Each row is where one point has got to under a steady rotation. How many ticks took it there?
The counts run from 0 to 1172.
-1.428, -0.079, 2.368, 0.879, 1.121, -1.179, -0.662, -0.100, -1.904, 0.356, -1.829, 2.040, -2.895, -1.707, 3.382, -0.790, 3.702, -3.301, -1.196, 0.044, -3.407, -2.568, -0.027, -3.645, 1.796, 2.103, 2.716, -0.677, -0.301, -3.712, 2.202, 3.532, -1.483, -1.519, 1.710, -0.423, -2.249, -4.097, -0.085, -1.551, 1.024, -2.290, -0.826, 2.570, 0.812, 1.537, 3.282	1067
1.149, -1.253, 4.835, 1.217, 0.440, 0.653, -0.020, 1.459, -2.969, 1.768, 4.565, 0.496, 2.301, -1.648, -0.311, 5.493, -0.101, 0.200, 0.525, 0.618, -0.837, -1.411, 2.164, -2.482, 0.871, 0.780, 0.505, -1.930, -1.374, 0.309, 2.388, 2.032, -2.313, 3.567, -2.394, -2.806, -0.703, -1.543, -1.518, -0.157, 0.826, 2.169, 3.156, 1.770, -1.179, 0.952, -0.594	134
0.278, 0.997, 0.500, -2.707, -1.150, 0.205, 2.418, 0.577, 0.021, -1.272, 4.777, 1.593, 5.069, 0.093, -0.149, 0.875, -0.152, -0.988, 2.545, 1.220, -0.278, -0.464, 0.548, -3.227, 0.669, -2.232, 2.439, -3.975, -0.983, 0.235, 1.635, 1.101, -3.855, 2.824, -2.160, 0.103, -2.073, -3.677, -1.301, -0.354, 1.023, 1.309, 0.626, 1.894, 0.426, 4.034, -0.169	616
0.563, -1.053, 3.991, -0.549, 3.464, -0.241, -2.212, -1.011, -0.284, -2.497, 1.971, 2.285, 4.583, -0.969, 3.106, 2.602, 0.549, -3.291, 0.171, 1.469, 0.134, -1.931, 3.050, -0.546, 0.363, 0.948, 3.449, 3.147, 1.066, -1.848, 1.849, 2.938, -2.414, -3.042, 0.234, -2.629, -1.993, 0.774, -2.178, 0.460, 0.517, -0.439, 0.087, 1.159, 2.255, 0.325, 3.527	566
2.009, -0.775, 3.326, 0.485, -1.603, 2.527, -2.012, -1.093, -0.144, -2.149, 4.032, 2.998, 2.363, 0.775, 2.917, 2.424, 2.400, -1.522, 1.242, 0.327, 2.793, -2.360, 2.619, 0.475, -1.290, -1.340, 1.069, 0.410, -0.887, -1.085, 0.053, 2.899, -2.243, 1.428, -0.811, -1.158, 0.212, -2.284, -0.586, -2.569, 3.898, 2.172, 1.114, 1.018, 1.981, 0.615, 5.306	25
0.345, 1.647, 2.010, -1.340, 0.545, -0.891, -1.928, 0.680, 1.266, 1.678, 4.157, 1.339, 1.390, -0.153, 0.638, 7.026, 3.490, -0.539, -0.936, -2.765, -2.288, -1.685, -0.284, -2.165, 0.049, 0.910, -0.636, -1.537, 1.500, -2.858, 3.234, 0.743, -2.306, 1.229, -0.718, -4.123, -0.997, -1.345, -2.092, 0.156, 3.223, 2.369, 1.111, 1.151, -0.548, 1.661, 0.369	409
3.414, -1.328, 3.518, -2.500, 0.054, 1.731, 1.626, -0.938, -0.787, 1.042, 3.093, 2.565, 2.641, -4.413, 2.168, 2.055, -3.635, -0.498, 1.552, 0.177, -0.435, 1.126, 0.766, -0.565, 0.047, 1.055, -0.336, 1.247, 0.430, -2.674, 0.961, 3.734, -2.502, 0.357, -2.372, -0.640, -2.804, -2.528, 0.713, -1.647, -3.736, -0.194, -1.120, -1.382, 1.627, 0.965, 3.148	845
-0.507, -0.659, 4.728, -1.498, 0.299, -0.091, 2.245, -1.779, -2.437, -2.006, 1.647, 2.764, -0.149, -2.889, -1.083, 1.850, 2.779, -1.869, 0.134, 1.011, -3.350, 1.581, 2.100, -0.855, -2.795, -1.766, 2.595, -2.909, 0.457, -2.732, 2.341, 3.073, -3.413, -1.351, -0.837, 1.600, 0.083, 0.227, -2.309, -3.336, -1.931, -1.908, 0.515, -2.015, 0.966, 3.004, 3.120	661
1.155, 1.620, 1.928, 2.141, -1.656, 2.355, 1.411, -0.804, -1.712, 0.896, 1.359, 1.697, 0.371, -0.529, 3.124, 3.477, 6.135, -1.960, -0.846, -1.356, -0.141, -2.331, 0.492, -2.021, 0.003, 0.280, 1.312, -2.750, -1.956, -2.017, 2.156, 4.158, -0.961, -0.670, -0.220, -1.558, 0.249, -2.191, -1.678, -1.395, 4.943, 0.190, 1.097, 2.775, -0.521, 0.442, 3.004	500
-1.118, -2.251, 4.001, -0.780, 0.350, -2.922, 1.096, 1.231, -4.185, 1.466, -0.439, -0.879, 1.824, -0.238, 0.822, 1.831, -0.008, 0.122, 1.384, 0.552, 1.323, -1.946, 0.662, -5.575, 3.266, 2.623, 3.425, 2.341, 1.326, 1.414, 2.180, 2.128, -1.481, 0.680, -4.666, -0.158, -0.229, -1.358, -0.019, 1.192, 2.423, -0.478, 0.454, 2.795, 1.736, 0.140, 1.399	1021
0.888, -0.566, 2.454, 0.113, -1.119, 2.272, -1.307, 1.088, -3.149, -1.994, 3.685, 1.773, 1.951, -0.281, 1.603, 1.256, 1.437, -4.435, -1.514, 1.245, -3.329, 0.407, -0.034, -2.843, 3.154, -1.392, -1.519, -1.084, -1.194, -2.836, 1.398, 3.339, -2.886, 4.066, -0.658, -2.037, 1.812, -1.509, -3.619, 0.839, 1.539, 0.534, -1.335, -1.679, 0.661, 1.872, -0.101	528
-1.591, -1.899, 2.830, -2.688, -1.374, -1.049, 4.932, -0.164, -1.877, 2.197, 0.601, 2.211, -0.980, -2.772, -1.492, -0.531, 1.411, 0.164, 0.255, 0.445, -3.748, 2.087, -1.334, -4.577, 3.701, 0.252, 3.444, -0.477, 1.413, -4.070, 0.166, 0.749, -2.831, 0.574, -2.985, 1.893, -0.932, -1.839, -0.896, 1.911, 1.043, 1.011, -1.350, -1.042, 2.354, 1.419, 1.053	369
4.174, -0.594, 2.803, -4.599, 1.288, -0.715, 1.641, 1.442, -2.777, -0.667, 5.597, 3.430, 2.397, -2.449, -1.325, 1.919, -1.716, -0.194, 1.031, 1.841, 1.615, -1.925, -1.380, -1.689, 1.633, -1.123, 2.115, -0.131, 4.254, -2.335, 0.951, 0.336, -1.302, 1.885, -0.635, -0.349, 2.582, -1.389, -0.566, -0.147, 2.062, 0.129, -1.005, -0.591, -0.183, 3.273, 0.850	162
1.237, -1.034, 3.828, 0.230, 0.594, -0.342, -0.138, -0.598, -2.874, -0.902, 0.635, 2.938, -1.051, -4.905, 0.690, -0.324, 1.659, -2.203, 0.779, -0.208, -2.734, 2.102, 1.572, -0.614, -1.367, -1.796, 1.442, -0.126, 0.762, -4.693, 1.474, 3.895, -3.280, -0.999, -1.376, 1.578, 1.030, -1.340, -0.935, -2.937, -0.726, -3.370, -0.329, -1.486, 2.039, 1.758, 2.148	99
0.557, -1.345, 2.187, -3.329, -3.087, -0.643, 0.606, -0.514, 0.290, 1.339, 5.452, 4.311, -1.332, -1.781, 0.066, 1.040, 0.403, 1.379, 2.162, -2.105, -0.806, 1.362, 0.157, -1.446, -1.600, 0.752, 0.441, -1.031, 2.557, -3.031, 0.067, 0.815, -3.954, 3.370, -3.541, 0.221, -0.122, -3.652, 1.931, -1.153, 0.193, 1.552, 0.800, -1.086, 2.510, 2.548, 2.984	997
-2.321, -0.663, 4.666, 0.639, -2.456, -0.837, 0.742, -0.214, -2.877, -0.848, -0.641, -0.545, -1.579, -0.086, 1.816, 2.345, 3.225, -2.091, -0.096, -2.539, -1.239, 0.914, 2.011, -3.371, -1.549, -2.410, -0.668, -0.796, -1.909, 0.557, 2.409, 3.781, -3.527, 1.501, -3.971, 0.574, 0.464, -1.007, -0.366, -3.458, 2.936, -1.533, -0.485, 1.607, 2.670, 0.735, 2.907	360
1.190, -0.988, 3.731, 0.899, -1.137, -0.475, 0.423, 0.140, -3.403, -2.289, 1.683, 0.143, 2.664, -2.676, -0.389, 0.051, 1.118, -1.407, 1.325, 1.480, -1.653, 2.403, 2.122, -2.984, 0.144, -3.620, 2.922, -1.068, -1.368, -1.275, 1.708, 2.437, -4.567, 1.272, -3.826, 1.588, -0.187, -0.786, -1.989, -0.929, 1.615, -2.349, 1.562, 0.134, 0.724, 2.700, -1.118	220
0.145, -1.690, 3.017, -5.065, 1.125, -0.370, 3.537, 0.013, -1.300, -2.566, 3.827, 2.321, 2.831, 0.187, -0.452, 0.767, -2.631, -1.607, 1.336, 2.443, 0.618, -0.719, -0.018, -2.590, 0.622, -1.496, 0.886, -0.454, 2.100, 1.002, 0.206, 2.341, -2.150, 2.007, -1.808, -0.285, -0.730, -1.037, -0.932, -2.181, -1.594, 0.944, -4.938, -1.062, 1.684, 3.189, 2.888	449
-2.244, -0.315, 3.768, -3.241, -0.543, -0.899, -0.329, 1.989, -1.789, -0.025, 1.984, 1.810, 0.661, 1.156, 0.896, 4.753, 1.134, -4.299, -0.777, -1.056, -2.769, -1.325, 0.564, -3.151, 1.237, 1.386, -3.286, 0.552, 1.973, -2.090, 2.170, 3.007, -2.930, 2.382, -0.802, -2.426, 1.076, 0.056, -1.334, -1.600, 0.540, -0.731, -1.775, -1.343, 1.383, 0.342, 2.504	268
-1.912, 0.251, 1.812, -3.875, -0.318, -0.741, -1.795, 0.529, 1.958, -0.103, 2.622, 3.197, 0.208, -0.343, 1.293, 2.611, 1.255, -4.026, -0.065, -1.967, -4.591, -0.018, 0.310, -2.834, -0.035, -0.121, -2.850, 0.348, 2.367, -3.832, 2.042, 1.549, -3.273, 1.669, -0.644, -2.047, -0.666, -2.448, 0.266, -1.863, -0.234, 0.174, -2.511, -1.733, 1.685, 1.879, 2.998	830
3.857, 1.555, -0.214, -1.734, 0.554, -0.230, -0.337, 1.061, 0.683, 0.826, 3.459, 1.140, 3.935, -1.496, 4.117, 2.172, -0.200, -0.208, 0.747, -1.260, 1.456, -2.447, -1.315, -2.682, 2.163, 0.422, 0.769, 1.446, 1.909, -2.897, 1.379, 2.635, -0.046, 1.093, -1.596, -4.245, -1.041, -3.867, -0.780, 0.768, 2.987, -1.007, -1.587, 2.929, 0.284, 3.247, 0.037	317
0.574, 1.070, 4.373, -0.114, 2.577, -0.130, -0.273, 0.512, -0.010, -1.830, 1.109, -0.980, 1.827, -2.226, 2.551, 3.321, 2.447, -6.121, 1.399, 0.681, -1.322, -0.774, 2.247, -2.488, 1.236, -2.301, 0.413, -1.029, -1.110, -1.900, 2.425, 1.081, -3.212, -0.541, 1.738, -1.136, -1.666, -2.839, -0.499, -3.686, -0.227, -2.803, -0.352, 4.364, -2.184, 0.605, 0.895	800
2.546, -0.813, 3.975, -0.047, 1.411, -1.370, 0.417, -1.273, -2.512, -2.033, -0.318, 1.880, -1.005, -2.365, 3.332, -0.648, 0.884, 0.206, -0.798, 0.009, 2.149, -1.581, -0.516, -2.456, -1.305, -2.173, 2.677, 2.531, 2.107, -3.582, 0.744, 5.051, 0.082, -1.908, -2.047, -1.204, 1.642, -0.877, -0.361, -2.706, 3.213, -2.556, -3.506, 0.035, 2.867, 2.660, 3.634	332
3.379, 1.368, 0.468, -1.693, 0.479, 1.952, 2.028, -1.857, 0.829, -1.137, 1.078, 3.287, 2.842, -4.639, 2.391, 0.050, 1.737, -3.284, 1.315, 1.044, -2.206, 0.932, 0.005, -1.439, 1.109, -1.703, 3.174, -0.867, 0.828, -5.205, 0.393, 2.259, -2.520, -2.295, 1.309, -0.180, -2.790, -3.920, 0.149, -0.074, 1.022, -1.972, -1.233, 1.741, -0.136, 2.121, 1.584	645
1.020, 1.823, 0.326, -3.688, -3.759, 1.286, 4.809, 0.113, -2.724, 1.957, 2.757, 4.279, 2.003, -1.389, -1.425, 2.774, 1.977, -0.107, 1.730, -0.537, 0.407, -0.292, -1.310, -1.826, 0.102, 1.249, 1.407, -4.371, 1.647, -2.862, 1.614, 1.496, -1.526, 1.095, -1.372, 2.910, -0.348, -3.377, 0.328, -0.796, 2.826, -1.327, 0.400, 1.587, -0.325, 2.074, 1.395	342
-0.656, -1.282, 3.788, -1.640, -0.591, 0.383, -1.126, 1.156, 1.155, -0.145, 1.470, -0.070, 1.609, 0.527, 3.239, 0.540, -0.869, -3.905, 2.326, 1.323, 0.428, -0.812, 1.901, -4.432, 3.706, 0.181, 0.790, 3.645, 0.623, -0.216, -0.586, -0.263, -3.182, 2.849, -0.602, -1.192, -1.012, -3.954, 2.724, -1.329, 1.051, 1.005, -1.265, 3.568, 2.503, -0.750, 3.839	859
-2.715, -1.196, 4.136, -1.128, -1.581, -2.898, 4.264, 0.747, -3.074, 3.085, 0.749, 0.090, -1.835, -1.803, -2.801, 2.307, 1.331, 0.621, 1.082, 0.290, -3.658, 0.927, 0.261, -4.237, 2.102, 0.723, 3.261, -3.709, -0.675, 0.400, 2.412, 0.252, -3.188, 0.736, -3.059, 1.692, -1.772, -2.531, -1.152, 0.605, 0.474, 0.362, 0.879, 1.292, 1.029, 0.733, 0.084	368
-0.624, -1.892, 7.155, 0.833, 3.634, -3.379, 0.580, 0.478, -3.089, -0.386, 2.909, -0.522, -1.547, -1.837, -2.204, 3.566, 1.479, 0.679, -0.989, 0.332, -2.678, 0.057, 1.557, -2.933, -0.381, -1.540, 2.899, -0.396, 0.287, -1.213, 2.445, 0.106, -3.236, 0.015, -2.511, -1.347, 1.180, 0.471, -2.801, -1.990, 2.784, 1.337, 1.537, 0.071, -0.056, 0.475, -1.061	394
0.091, 1.640, 2.617, -0.815, -0.686, 0.788, 3.001, -0.958, 0.420, 0.965, -0.971, -0.487, 2.984, 0.318, 4.335, 2.263, 2.349, -1.028, -0.103, -0.796, 0.633, -1.320, 0.112, -4.065, 1.563, -0.776, 3.059, 1.732, -0.664, -1.035, 1.197, 3.277, -1.395, -2.802, -2.812, -2.027, -3.107, -1.424, -1.101, 1.395, 4.684, 0.363, -2.892, 3.792, 1.936, -1.333, 2.115	625
1.267, -0.078, 1.741, -0.118, -3.045, 3.264, -0.885, 0.696, -2.684, -0.560, 3.683, 4.347, 3.135, 0.318, 2.362, 3.397, 3.591, -3.216, 1.128, -0.186, 2.828, -1.663, 1.271, -1.224, 0.116, 1.607, 0.681, -0.528, -0.102, -1.634, 1.388, 2.877, -2.002, 2.725, -1.205, 0.454, 1.380, -1.843, 0.124, -1.291, 4.018, 0.602, 2.157, 1.531, 0.032, 0.841, 4.521	587
-3.814, 0.023, 1.765, -2.618, -1.086, -2.326, 0.321, 0.657, -1.838, -0.893, 1.288, 1.632, 3.702, 2.379, 0.773, 3.499, 0.567, -2.714, 1.875, 0.055, -0.195, -2.410, 3.119, -3.402, 0.109, 1.366, 1.053, -1.605, 0.302, 2.844, 2.299, 2.875, -3.188, 1.367, -2.475, 0.703, -1.871, -2.283, -1.295, -2.296, -1.398, -1.741, -0.289, 1.882, 1.539, 3.587, 3.060	1162
0.882, -1.394, 3.175, -2.545, 1.014, -1.415, -3.144, 0.833, 3.032, -1.464, 2.561, 0.588, 2.086, -1.012, 2.268, 0.414, -0.267, -3.907, 1.625, -0.517, -1.188, 0.934, 1.040, -3.700, 1.360, -2.086, 0.150, 4.197, 0.959, -2.320, 0.692, 0.229, -4.417, 2.332, -1.328, -3.833, -1.387, -2.390, 1.523, -0.159, 0.308, 0.994, -2.922, 1.542, 2.448, 1.087, 1.472	144
1.544, -0.747, 2.860, 1.872, 3.412, 0.491, -1.242, -0.412, -1.003, -0.023, 4.100, 2.893, 0.828, -2.062, 1.585, 4.709, 2.004, -0.792, -0.398, 1.234, -1.709, -2.713, 1.849, -0.630, -0.762, 2.964, 3.661, -2.519, -0.380, -1.372, 2.436, 1.614, -1.699, -0.830, 2.646, -3.075, -1.482, -2.250, -1.322, -1.655, 0.491, 1.731, 2.334, 2.067, -2.678, 1.969, 2.044	974
2.163, -0.878, 2.348, -3.510, 0.409, 1.867, 2.545, -0.261, 1.996, 2.236, 3.078, 2.771, 2.296, -1.629, 1.276, 3.632, 0.554, -0.061, 1.800, 1.142, -0.740, 0.027, -0.029, -2.624, 3.269, 2.320, 3.515, 0.219, 1.163, -2.280, -0.069, -1.136, -2.322, 0.587, 0.053, -0.558, -3.637, -2.980, 0.857, 2.257, 0.409, 2.845, -0.136, 2.389, -0.805, -0.904, 2.092	704
2.741, 0.007, 6.833, -1.084, -0.509, 0.492, 3.513, -1.251, -1.066, -1.764, 1.326, -1.127, 2.742, -2.817, 0.652, 1.143, 0.232, -0.206, 1.772, 1.320, 2.349, 2.032, 1.392, -2.098, -0.176, -6.209, 3.473, 0.016, -0.214, -1.532, -0.215, 0.357, -2.375, -1.193, -2.361, 2.336, -0.164, -1.851, -1.208, -2.060, 4.008, -0.790, -0.557, 2.504, 1.818, -0.138, 1.148	632
2.025, -0.156, 2.845, -5.389, 1.465, -0.113, 1.247, -1.941, 0.967, -1.036, 3.232, 3.860, 3.486, -1.827, 0.583, 3.004, 0.114, -1.036, 0.637, 0.044, -0.419, 0.253, 0.577, -0.344, -3.366, -0.506, 0.458, 1.218, 3.796, -3.502, 2.264, 2.478, -2.717, -1.225, -1.420, -1.000, -0.448, 1.203, -1.870, -0.946, -1.388, -0.141, -2.187, -1.461, 2.027, 2.535, 3.109	570
-0.784, -0.702, 2.216, 1.886, 0.299, -1.740, -1.110, -0.378, 0.325, -2.529, 0.525, 1.294, -0.988, 0.995, 3.388, -1.006, 4.854, -1.754, 0.402, -0.052, 0.394, -0.312, 0.807, -3.943, -1.854, -1.184, 6.354, 0.252, -0.292, -1.073, 2.210, 2.240, -3.445, -0.651, -3.020, -2.841, -1.078, -1.403, 0.485, 0.206, 3.583, 0.889, -0.529, 3.467, 1.601, 2.675, 2.137	473
